Each path below is one point turned by a fixed rotation once a step. After each direction that follows a path, write how fast that rotation turns it, in deg/step (0 if it stays still).
Each turn is a multiple of 5 degrees from 10 to 175, or 0.
Each row of a path follows its step; steps can be skipped.

step 0: [-17 -25  -8  43  -2  10  -9 -14  -5  -2  15  15 -12 -13   9 -22  13 -11
 -10 -14  -4   6  26 -27   6   8   7   2 -27  -6   1  13   8  -7  24  -5
 -27 -19 -10  20   7   7  19 -13  18  -3 -15 -15  -1  -1 -14 -15  22 -17
  14  17  13  -4  -4 -12  14 -12   4  -3 -30  24 -12]
step 1: [ 34  25 -13   8   8  -4 -26  24  18  -2 -19  17 -28 -16   7 -21  26  -6
 -15  -6  14  12  -9 -13  18  -8 -38   2 -18  -7  -7 -11  14  -2 -17  -4
 -11  11  -2  12  15   9  31   2 -22  -2   2  -7  -8  -3   9  -6  -5 -14
  13   3   0 -24  -1  14 -12  22 -24   4   0 -13  18]
step 3: [  6 -18  -9  35   0  14  -7 -14  10   4   5  14 -14 -13  -7 -27  18  34
 -29  -2 -12 -17   4  11  11  16 -17  -6   1   0   4  14  22 -24  33 -11
   7  12  -8 -15  -4  -5  43  -8   1  13   0  13 -14 -14   4   9 -17   7
   6  -6   3  14  -9 -11   8 -17 -27  -9 -10  -4 -20]
step 6: [  0  -4 -17   6   6   0  -1   6 -26  -3  -8 -14  -1 -24 -35 -28  12  18
 -11  15 -19  33  -7   1  -3   5 -11 -11  -5  -1   9  27   9   0 -10  11
 -12 -10  20   1  18  13  49   6 -17   7 -30  12 -19   7  26 -13 -16  20
   3   1 -10  18  -8   8  -2  -7 -12   6   6  12   9]
step 7: [ 26  12  -9  19 -16 -19  17   0  -7  27  14  -5 -14 -11   5  -7 -16   1
  10  -6   4   0   1  -6   8   6  -7  -5 -16 -16  -3   2  -4 -10   0 -26
 -50  10  -9 -21  48  12  -3  -6   6   7  17  -5  11  11  -3  10  -9 -20
 -14  13 -11  11  -8  20   8 -33  14 -18  -8  13   7]
step 13: [ -2 -37  -5   7  10 -22 -21  19  18   6   6  -4  -7  -3   6  -7  -8  27
  18 -25 -21  -4 -17   5   8   1   8  -2  -7   7 -19   2 -15 -32 -13   8
  -8  -4   5  13  17  10  40 -17 -39 -19  19  13  -7   3  10  -2 -18 -18
  -1  -3  -8   2  -7 -26 -21  -7  11  -9  15  -3 -15]
step 15: [ -9   3 -17  21  16   0 -20   3   0  11   7  20  -4 -15  24 -17  25 -22
   1   5 -17 -16   7  -6   6   6  -9  31 -26 -15  -6 -16 -10 -23   4 -31
   7   4 -15 -14  18   7   5  -4 -22  -7   3 -10 -26   9 -22  -9   6  -1
   7   0   6   0  19 -20  -9 -22  18  24 -22   5  32]
step 33: [ 11  -7 -28  18   8  22  -7  -7   7  19  24  -8 -22  -5   8 -13   6   5
 -22  14 -15  -4   6   3  -9  -8  -7 -21  -8 -17 -26   6  13 -15  -4  -8
 -16   7 -27 -19   5 -23   5  -6 -22 -11  25  -9 -28 -10 -20 -12  -4 -29
  16  14  15 -11 -35  11  -5   1  18  -8 -15 -16 -12]
[ 0 -7 -4  0 -4 -5 -5 -2 -5 -1  1  2 -2 -1  3 -5  6 -1  1  0  3 -8  7 -4
 10  9  0  2  7 -1 -1 -3 -1 -2 -2  4  3  4  3  6 -5 -3  4 -2 -4  0  1  0
 -2  0 -2  6  1 -3  6  4 -1 -4  1  3  6  4  2  3  0 -2  4]
25
[  1  -4  -1   2 -10  -4  10   0  -2  -2   2   4   0  -3   0   2   1   5
   0  -8   0   3  -1  -2  -2   3   1  -3  -4  -3  -5   1  -1  -1  -8  -2
  -2  -3   0   0  -9  -4  -4   0   3  -6   9   5  -1   4  -6  -3  -2   5
   6  -2  -2  -4   1  -2  -7   0   0   0   0   0  -4]
130
[ 4  1  1  4  4 -4  5  5 -3 -2 -6  3 -5  2 -6  4 -3  5  8 -1  1  4  5 -5
  7  3  1  1 -5  0  0  2  5  6 -5  6 -4 -5  0  7  3  2  5  0 -1  2 -3 -5
  0  4 -3 -5  0 -4 -7  2 -2  3  4 -1  3  4  2 -5  0  0 -4]
60
[ -1  -3   2  -3   2   5   0  -4   0  -4   2   2  -7  -2   2   1   0   8
   6   2   2  -1  -1  -4  -1  -1   2  -5  -4   3   7  -4 -12  -3   1  -1
   5   0  -2   7   4   5   2   0   7  -3   1   3   6   3  -2   7  -1  -2
  -5  -3  -1  -2  -3  -3  -3  -4   6   2  -5  -3   5]
135
[ 1  7  1  4 -3  6  2  4 -3  1  2  3 10  3 -4 -2 -5 -2 -3  4 -3 -5 -5 -2
  0  1 -1  8 -5  1  6  0  0 -1  4  9  2 -1  1  3 -3 -4  5  4  0 -3  2  6
  4  0 -7 -4 -3  0  3  4 -5  6  3 -4 -2 -1  3  3  2 -5  8]
110
[ 2 -8 -6 -6 -2 -3 -1 -1 -7  1  2 -2  7  2 -2 -1 -7 -7 -2 -5  4  3  6 -1
 -1  3  8  2 -8 -2  3 -4  1  4  3  1 -4  1 -2  3  0  5 -3  6 -2 -5 -2  4
  5 -5  8  3  3 -4  1 -3  0  4 -3 -1 -1 -2 -1 -5 -2  0 -1]
155
[  0  -6  -1   1   3  -3   4   0   0   4   1  -3   0   2  -3  -5   1  -2
   7  -7   0   7  -2   7   6  -2  -1   5   3   1   0   1 -11   8   8  -2
   1   1   4   2   1   4   1  -3  -3   1   3   2  -3  -4  -3  -4  -6   6
   0  -3   0   4   0   3   2  -4   6   6   5   1   0]
45
[  5   1   6  -1  -4  -4   1   4   0  -8   3   2  -5  -1 -10  -3   3  -2
  -3  -3   7  -1   1  -4   0   0   0  -7  -2   3   1   2  10   2  10   2
   0  -1   0  -8  -1   4   3  -5   5   0  -2  -1   2  -2   1   2  -4   2
   1  -6  -5  -2  -1   4   1  -3   0   6  -1   1   4]
20
